One turn moves each row of this set onto another row. After a few examples, where does it send each row asked below?
tonad: [-10 9 -4 0 14 6 29 19 -10 12 11 -11 -19 -14 8 0 8 -2 17 10 13 -1 -10 -17 -2 17 -14 -10 -14 -7 -24 -3 -4 17]
koga: [5 -16 24 24 1 -5 4 3 3 -24 -1 -6 15 1 1 -3 -8 -12 25 -19 -19 -5 8 -2 10 17 -10 4 5 -18 22 10 -7 -18]
pafek: [12 6 14 -16 0 -13 16 1 -19 17 -11 -3 -7 32 -6 -8 1 0 14 -6 -7 -19 5 2 0 0 -10 -6 -16 19 -9 11 -1 11]
feso: [-13 4 1 -5 -4 3 13 -1 2 -1 12 7 3 -42 19 -10 -7 -10 3 -6 -34 8 -6 0 -7 -5 -20 19 16 -4 19 1 4 -14]
kefa: [-28 7 5 -7 24 7 -10 -1 4 2 8 11 5 23 32 3 0 9 1 -14 19 11 -4 -7 20 2 1 1 -20 -7 11 5 -9 -7]
los: [-3 17 -32 13 7 -5 -8 -5 15 10 14 13 -11 -18 -4 17 -2 -16 21 0 -8 2 -7 6 -9 3 20 18 18 0 0 -2 4 -14]
bibe: [-2 16 -10 13 4 -25 -5 -10 -9 -11 -1 2 7 11 9 -8 -5 -26 -10 9 14 12 -11 -13 -18 -10 -5 0 -29 -22 11 3 -9 -5]
lisep: [11 16 2 -6 -27 -17 10 0 0 -2 -8 -35 9 -7 9 -14 15 9 -8 -8 -15 11 -3 7 -16 19 18 -25 -4 -12 18 9 -2 -6]
pesof: [9 -13 -4 -11 -12 -18 22 -7 4 -5 -10 5 -6 -2 1 20 16 1 -28 9 16 -8 17 -20 6 4 8 10 1 -15 24 9 -3 -5]
sirel: [-13 6 6 -21 6 -9 -4 -3 5 18 12 10 -13 -33 -5 -2 12 13 6 -3 -23 -17 2 19 8 -18 3 -6 15 -13 15 -8 -19 -10]
Dumek: [3 12 -11 3 -11 -16 -3 1 -8 -18 -9 -9 15 21 9 -13 -11 -24 -8 13 8 7 -17 -14 -8 2 -8 -12 -28 -19 10 4 3 2]
boza: [9 24 -19 5 -19 -2 8 8 -8 0 1 -22 -20 -1 -6 14 5 11 17 6 -6 -34 1 8 6 -12 -23 1 3 -17 6 2 -5 -13]
bemu: [13 -24 10 14 -1 -15 1 -5 -4 -13 -3 -11 10 13 6 -1 -5 -18 17 -13 -15 -10 15 -13 7 22 -9 4 -8 -14 24 7 -10 -19]
Nemog: [-11 -12 6 3 15 -16 -24 0 -8 -6 7 5 18 1 -13 14 13 -9 20 -21 -1 22 -19 8 -5 7 21 7 18 -9 10 7 -12 -3]
Menis: [-18 17 6 -15 7 -2 8 -9 -11 14 -2 12 -7 -31 -7 -12 5 1 3 -17 -15 10 -21 7 -4 -6 -11 -16 24 9 -25 -6 1 5]
dege: [7 -9 -4 1 -21 13 2 16 4 -1 -22 2 25 -4 13 6 5 -6 -3 -11 14 -6 -25 -12 6 24 8 14 -2 -3 11 -6 19 16]
Ped: [0 9 28 -9 14 -7 10 0 -18 16 -5 17 -10 27 -7 -3 2 -6 12 -11 -8 -15 12 6 4 -8 -8 0 -14 15 -19 7 -5 17]
nek: [10 26 14 7 13 0 8 -4 9 1 -1 26 -16 -28 -14 -6 -15 2 10 3 6 8 9 21 9 0 14 -6 4 11 12 17 8 -6]
bine: [-12 2 9 -10 3 3 -6 24 -2 -13 13 -18 7 -3 15 12 -8 -12 -15 18 0 1 0 19 22 -15 10 14 8 -22 12 -25 3 4]
zibog: [-18 -2 6 -5 3 14 -6 -8 -21 -17 9 -3 -7 -9 -1 26 0 13 -2 0 -9 0 7 -7 2 10 -1 7 32 -1 -17 9 15 22]
Zedu: [-8 -8 15 -3 -3 -12 -5 26 -11 21 19 15 -2 0 -6 -7 1 6 3 -25 11 -20 -12 23 5 -7 -3 21 -18 -3 6 -11 -8 -15]
tonub: [-4 15 22 -6 -16 -1 -23 3 9 -8 -19 13 1 14 3 -12 30 -16 -8 -5 -25 13 9 -8 -13 13 -1 -11 7 11 -3 -4 -4 1]
kidut: [-2 14 -2 -2 5 8 14 24 -6 13 12 16 -20 1 17 -18 -11 -1 -21 6 1 2 -7 -4 -29 -14 11 -10 -9 -5 20 -10 -15 2]
mov: [-5 13 19 -22 21 0 5 -8 -1 18 25 3 17 -33 24 -13 0 15 -12 4 0 15 -15 7 -8 7 2 -7 -2 -11 1 -9 -5 -2]
gagu: [8 -8 2 6 -5 -3 9 11 2 17 3 15 12 5 -11 6 18 -10 -25 -13 17 -3 16 -19 19 -9 13 -28 -11 -8 -7 -7 12 6]
tes: [-8 23 -5 7 19 0 -5 -12 2 -10 15 15 4 -12 -5 -4 -12 4 -16 16 7 8 9 11 -4 5 4 28 1 0 -16 -10 22 -4]
gavim: [-5 -13 -5 5 -3 1 -8 3 20 -33 -2 -23 -11 -13 16 -4 -10 -4 11 -12 11 13 -3 -12 -5 -14 -17 4 7 -8 8 16 -9 19]
zin: [-10 0 1 6 8 -3 14 17 16 -11 17 8 -4 -17 7 -15 -36 -11 -3 -3 -8 -4 13 16 0 4 36 6 11 -5 2 -5 -5 -2]
Setot: [2 -3 -16 -3 5 3 14 11 4 -3 4 15 -9 1 -7 -11 17 13 23 -6 -14 9 16 -3 -18 -11 -18 13 -24 -26 18 2 -6 -22]
Von: [3 -9 19 10 10 26 17 -12 -18 13 11 -6 13 1 2 -22 -1 2 -11 -7 8 9 0 -6 -5 5 -9 16 4 -8 -19 -18 14 -24]
rop: [-7 5 -3 -16 -30 -17 -4 -8 4 19 7 -25 -13 7 22 6 15 2 -21 -4 -8 -20 14 -7 -11 -1 9 -4 -8 10 1 -3 -14 -4]
lide: [-5 7 10 17 -17 -21 -16 -9 0 13 6 -11 9 -6 -13 -7 37 -20 -13 -10 -1 -7 9 -7 1 14 -11 -7 -17 -1 -5 -11 -8 -20]
daniv: [-12 17 27 -4 -31 0 4 18 -4 -10 -9 -14 10 -2 19 -8 12 4 -6 -4 -17 -10 4 4 20 30 -7 -2 4 3 2 7 16 -8]
Zik: [-15 7 -1 6 23 8 7 2 -5 -5 -5 -17 -6 -1 -29 -4 11 9 14 -30 -9 -7 3 23 24 1 -6 -8 -1 -10 10 -3 -8 22]
suro: [13 19 -11 2 -21 1 0 9 -1 -12 -9 -12 -14 15 -11 16 5 1 14 6 -12 -29 3 0 15 -1 -30 -12 6 -11 11 -2 -7 -11]
Raba: [-22 -19 -9 2 -14 6 15 -7 -11 9 -2 4 -15 -9 5 3 -6 -32 17 4 -18 2 -1 -16 -4 -23 21 5 8 0 2 8 1 -5]
dala: [20 6 7 -11 8 9 -16 -2 -7 -4 -3 -14 7 27 14 9 0 4 1 -3 3 3 7 -12 -1 25 0 -30 -1 -14 -18 -13 -7 16]
sud: [7 1 -3 3 0 -5 2 -1 17 7 20 1 -8 -18 -9 -5 -18 18 8 -19 20 -7 -16 20 -8 10 18 0 7 -5 -27 -9 5 -14]
fuzi: [10 16 -2 25 -9 18 15 5 -16 -10 14 -8 -8 -37 -7 -3 -3 9 -6 8 5 9 2 -12 -2 -2 -16 -19 10 -15 16 18 11 -10]
zon: [14 11 6 -8 7 15 -8 1 -3 -7 -1 -17 3 15 26 8 -10 15 8 -3 1 2 -9 -6 -11 21 12 -27 8 -23 -16 -9 -4 22]
vogom: [26 7 -10 -18 -5 0 22 16 -8 9 -13 -18 28 -3 -10 8 29 9 1 8 12 -1 4 -2 -2 7 10 13 14 0 7 10 4 11]
dozud: [1 -5 18 -9 -10 -15 11 -8 -6 -6 -7 -10 -11 -14 -29 3 4 11 8 9 22 13 -29 16 2 -21 7 -16 -2 -10 -11 -1 1 -5]
vifuf: [-34 -4 0 -3 4 -16 -21 -8 2 -10 14 6 13 -32 11 -14 -4 -10 -13 -7 0 7 -15 -2 10 -14 0 -4 13 -22 -7 -10 -8 -14]
sos: [26 10 16 -5 9 24 -6 -3 3 20 -12 10 -21 -7 8 9 12 -5 13 -10 -5 14 -8 13 4 0 3 -1 17 -10 32 -11 -4 -14]
fivet: [4 -10 3 13 -13 7 16 19 23 -7 -21 12 8 18 -20 0 14 0 -10 -19 -4 -8 -7 -14 3 -7 0 -5 17 14 10 -16 -4 -7]

Raba goes to Von
zibog goes to fuzi
Menis goes to feso
Now these:
zon goes to boza
zin goes to sud
kefa goes to Zik
daniv goes to lisep
vogom goes to pesof
pafek goes to bemu

